One hidden turn or mirror swaps the rows below in pairs. Which row is each named row swapped with?
Ruv: .08; .12; .24; .23; -.01; .13; -.06; .11; -.19; .17; .04; -.38; .07; -.18; .05; -.13; .08
Rired: .04; -.03; .21; .07; -.12; -.22; .11; -.03; .14; -.12; .00; .09; .01; -.06; .00; .01; .07
totad: .01; .10; .11; .16; -.05; -.01; -.10; .09; .17; -.17; .04; -.14; .04; -.25; -.01; .21; .00
gile: .09; .13; .11; .06; .12; .02; -.05; .09; .05; -.22; .03; .09; .00; -.21; .01; .24; .07
Babi: .11; .09; .16; .20; .00; -.05; .33; .09; -.15; .06; .11; -.23; -.15; -.16; .12; -.01; -.04
vaku: .09; .09; .01; .14; -.11; -.09; -.07; .08; -.12; .17; .01; .20; .04; -.17; .06; .13; .05
Merod: -.10; .10; .23; .22; -.07; .31; .04; .01; .04; -.08; .11; -.05; .23; -.18; -.12; -.01; .17
dobub: .12; .03; .00; .04; -.13; .06; -.16; .02; .02; .02; .06; -.19; -.02; -.23; -.01; .24; .02
neke: .07; .05; .27; .05; .09; .09; .20; .03; -.16; .02; .16; -.34; -.09; -.04; .08; .06; .10
buf: -.06; -.01; .21; .01; -.10; .13; -.13; -.02; .13; .12; .11; -.11; -.03; -.06; -.06; .00; -.12
Pino: .03; .08; .09; .17; .10; .24; -.01; .11; -.07; .03; .04; -.42; .02; -.19; -.02; -.27; .09
fur: -.01; -.07; .09; -.02; -.15; -.10; .02; .02; .02; -.22; -.11; -.04; .05; -.19; .10; .11; -.10
Kogur: .12; .05; .14; .11; -.03; .20; .15; .01; -.11; .15; .01; .09; -.01; -.10; .10; -.41; -.01
Lep: .02; -.03; .14; .16; .08; .16; .07; .04; .08; -.02; .08; .06; .23; -.39; -.06; -.29; .11
lumis: .10; .11; .07; .07; -.12; -.04; .03; .09; .02; -.11; .04; -.05; -.03; -.07; .04; -.49; .06
Vilu: .02; .19; .20; .22; -.03; .02; -.20; .09; -.01; -.10; -.08; .02; .10; .02; -.02; .07; .22
Ramo: .17; .16; .02; .02; -.06; -.09; .04; .26; -.11; -.17; -.08; -.16; -.04; -.29; .22; -.04; -.01
muf: .14; .17; .08; .25; .10; .17; .35; .04; -.13; -.09; -.04; -.25; .08; -.14; .09; .00; .01
Bires: .00; .06; .16; .07; -.37; -.02; .06; .04; -.26; .03; .04; -.09; -.02; -.07; .04; -.24; .04
nepof: .03; .21; .30; .23; .15; -.01; .10; .10; -.09; -.04; .07; -.02; .04; .12; .07; .01; .23
Ranom: .19; .07; .05; .19; .09; -.11; .23; .04; -.28; -.02; .00; -.09; -.18; -.09; .11; .01; .11
Zote: .01; -.07; .05; .19; .19; .09; .30; -.04; .17; -.10; .03; -.07; -.06; -.16; .03; .06; .08
Sav: .09; .16; .09; .25; .01; .00; .13; .16; -.23; -.10; -.11; -.10; -.05; -.01; .25; .00; .25
roper: .06; .05; .10; .05; .08; .11; .06; .06; -.08; -.12; .04; -.30; .02; -.10; .04; -.45; .10
nor: -.04; .22; .21; .18; .08; .11; -.07; .03; -.12; -.16; .06; .01; .06; .12; .00; .03; .21
zosu: .26; .28; .14; .27; .01; .02; .26; .15; -.10; .01; .00; -.06; .16; -.25; .03; -.04; .13
geka: .06; .07; .23; .15; -.01; .05; .19; .06; -.27; .23; .03; .14; -.01; -.07; .06; -.02; .02
kidi: -.09; -.11; .11; -.13; -.08; .13; -.12; .06; .06; .04; .08; -.13; -.04; -.21; -.03; -.16; -.15
Fata: .08; .11; -.03; .10; -.13; .05; -.17; .04; -.20; -.20; -.01; -.03; -.01; -.20; .05; -.38; .06
puv: .01; -.09; .19; .18; -.03; .31; .18; .03; -.17; .01; .13; -.23; -.02; -.17; .23; -.24; .13
bisop: .02; .00; .18; .12; .10; -.12; -.06; .03; .02; -.10; .02; -.23; -.01; -.07; .10; -.39; .12
bot: .01; -.07; -.01; -.06; .00; .20; -.05; .00; .09; .00; .06; -.02; .12; -.36; -.07; -.21; -.05
pigu: .12; .11; .01; .05; .10; .19; .01; .07; .10; .13; .12; .03; .12; -.36; -.01; -.21; -.10
duka: -.03; .00; .09; .06; -.01; .13; .10; .07; .04; -.03; -.03; .24; -.01; -.13; .13; .20; .05
Reki: .02; .04; .05; .12; -.08; .03; .02; .01; -.36; .14; .05; .18; .03; -.17; .05; .04; .04
Nav: .06; -.01; -.14; .12; -.13; .07; .00; .04; -.19; .06; .03; .11; .08; -.22; .03; .17; .13
metat: -.03; .13; .22; .05; .07; .08; .14; .14; -.17; -.19; .12; -.08; .01; .12; .12; .02; .23
zoda: .00; -.03; .04; .05; -.24; .26; -.19; .05; .12; -.14; .07; -.07; .03; -.18; .15; -.10; .02
gov: .09; -.03; -.09; -.04; .05; .07; .01; -.05; -.01; .01; .09; .03; -.04; -.28; -.04; -.17; -.21
Nolol: .02; .01; .20; .17; .00; .14; -.23; .06; .08; -.15; -.10; .01; .18; -.18; .05; -.27; .18
Gital: .05; .09; .15; .14; .27; .04; -.03; .04; -.07; -.25; .05; -.28; .07; -.17; .04; -.28; .09
nase: -.07; -.02; .18; .11; .16; .28; .13; -.09; -.07; -.14; .14; .10; .06; -.23; -.03; -.26; .06

gile is swapped with Ranom
zosu is swapped with Rired
Vilu is swapped with geka
gov is swapped with Gital
vaku is swapped with nepof
fur is swapped with muf
pigu is swapped with bisop
bot is swapped with roper

